A single turn carries every row of the set below to another of its rows. Some are shown first; where does it send the rows asked next?
Q126: 147 4 -325 79 -11 74 8 196 44 -155 -144 -119 156
Q74: 160 -24 -283 -161 73 151 -182 192 184 -208 4 -115 -35
Q605: 277 217 14 153 230 179 -164 50 -39 135 113 -244 2
Q72: 28 44 -51 152 45 7 140 53 118 -135 -5 26 -57
Q993: 176 -51 -331 -129 180 -9 30 168 107 -52 -107 -214 -36
Q953: 54 -159 -98 117 119 22 -59 -42 217 -107 -210 -49 -166
Q52: 131 21 -324 78 -26 46 99 167 33 -145 -106 -126 112
Q358: 9 44 -274 144 -18 130 -169 137 204 -214 -64 13 16
Q198: 34 100 -306 56 27 -26 125 97 171 23 132 -62 -156
Q247: 299 -14 -214 267 -29 182 -384 -42 89 133 4 -346 -125
Q118: 308 185 -72 319 -150 -3 -332 92 152 126 42 -116 -10
Q529: 68 -129 -351 55 -18 -3 -50 0 267 2 -42 -137 -277
Q281: 403 65 -114 235 -78 -99 -193 76 39 245 -124 -257 0
Q211: 302 -32 -3 252 165 173 -267 -35 -15 113 -142 -276 -4
Q116: 104 -153 -256 -18 -27 -7 -3 -15 249 -35 -22 -146 -285
Q475: 451 53 15 -7 159 -51 -225 92 91 218 -85 -242 -65
Q819: 386 55 -130 244 -74 -63 -197 92 56 263 -151 -230 22
Q907: 390 74 -111 229 -57 -86 -206 92 58 257 -161 -252 2
Q95: 272 -1 -210 276 -7 189 -364 -38 73 171 -21 -351 -117
Q526: 184 -51 -338 -157 77 36 19 151 98 -114 -30 -222 -58
Q614: 120 -68 -242 -127 60 150 -179 130 222 -249 -17 -103 -97
Q916: 259 205 -195 173 41 180 -238 69 64 181 266 -257 -98
Q419: 81 16 -364 137 2 12 56 157 67 -78 -174 -120 84
Q280: 283 207 -210 166 32 164 -274 63 49 169 249 -290 -86
Q486: 55 2 -218 116 -31 150 -103 126 146 -280 -90 -13 53
Q524: 29 -1 -6 152 80 9 121 7 141 -74 14 26 -134
Q111: 83 -169 -40 107 62 34 -5 -64 208 -81 -94 -56 -248
Q664: 242 203 -207 186 39 205 -272 51 54 189 234 -284 -103
Q46: 289 1 14 246 189 167 -271 -41 -26 107 -133 -300 -14
Q919: 217 -32 -332 -142 86 61 -6 205 74 -107 -80 -200 45
Q340: 94 -1 -245 -147 158 112 -178 150 240 -198 -10 -58 -115
Q417: 275 -17 -231 260 -39 198 -362 -25 96 181 1 -330 -131
Q302: 51 -144 -42 82 49 46 -40 -43 219 -169 -119 -27 -179
Q268: 19 52 -74 128 174 -7 111 69 116 -95 -36 23 -46
Q8: 456 58 29 3 152 -87 -238 74 86 188 -39 -268 -99
Q675: 284 192 -103 303 -164 28 -350 115 170 139 32 -82 -11
Q401: 291 187 35 167 248 184 -160 68 -55 130 97 -213 5
Q948: 89 -3 -266 51 -37 159 -191 172 169 -244 -98 -43 87
Q955: 421 103 38 -13 136 -70 -244 110 87 208 -65 -238 -70
Q513: 307 199 14 174 222 138 -159 65 -57 101 129 -243 36
Q443: 334 199 57 42 75 43 -370 122 193 105 124 -93 -86
Q826: 330 221 50 63 46 29 -385 113 198 111 98 -100 -83
Q716: 86 -133 -235 66 -41 -11 41 -28 226 38 14 -140 -292
Q908: 328 -15 8 267 174 164 -280 -32 -21 54 -119 -290 10
Q890: 349 184 67 81 67 17 -385 95 186 65 119 -95 -104
Q789: 86 35 -265 55 -48 -45 176 58 141 8 93 -107 -162
Q105: 54 38 -187 116 -24 -21 167 30 147 33 132 -54 -190
Q510: 283 190 -88 296 -162 -5 -343 107 160 150 5 -116 -24

Q417 moves to -> Q819
Q529 moves to -> Q419
Where do these go?
Q126 moves to -> Q111
Q247 moves to -> Q281
Q614 moves to -> Q789

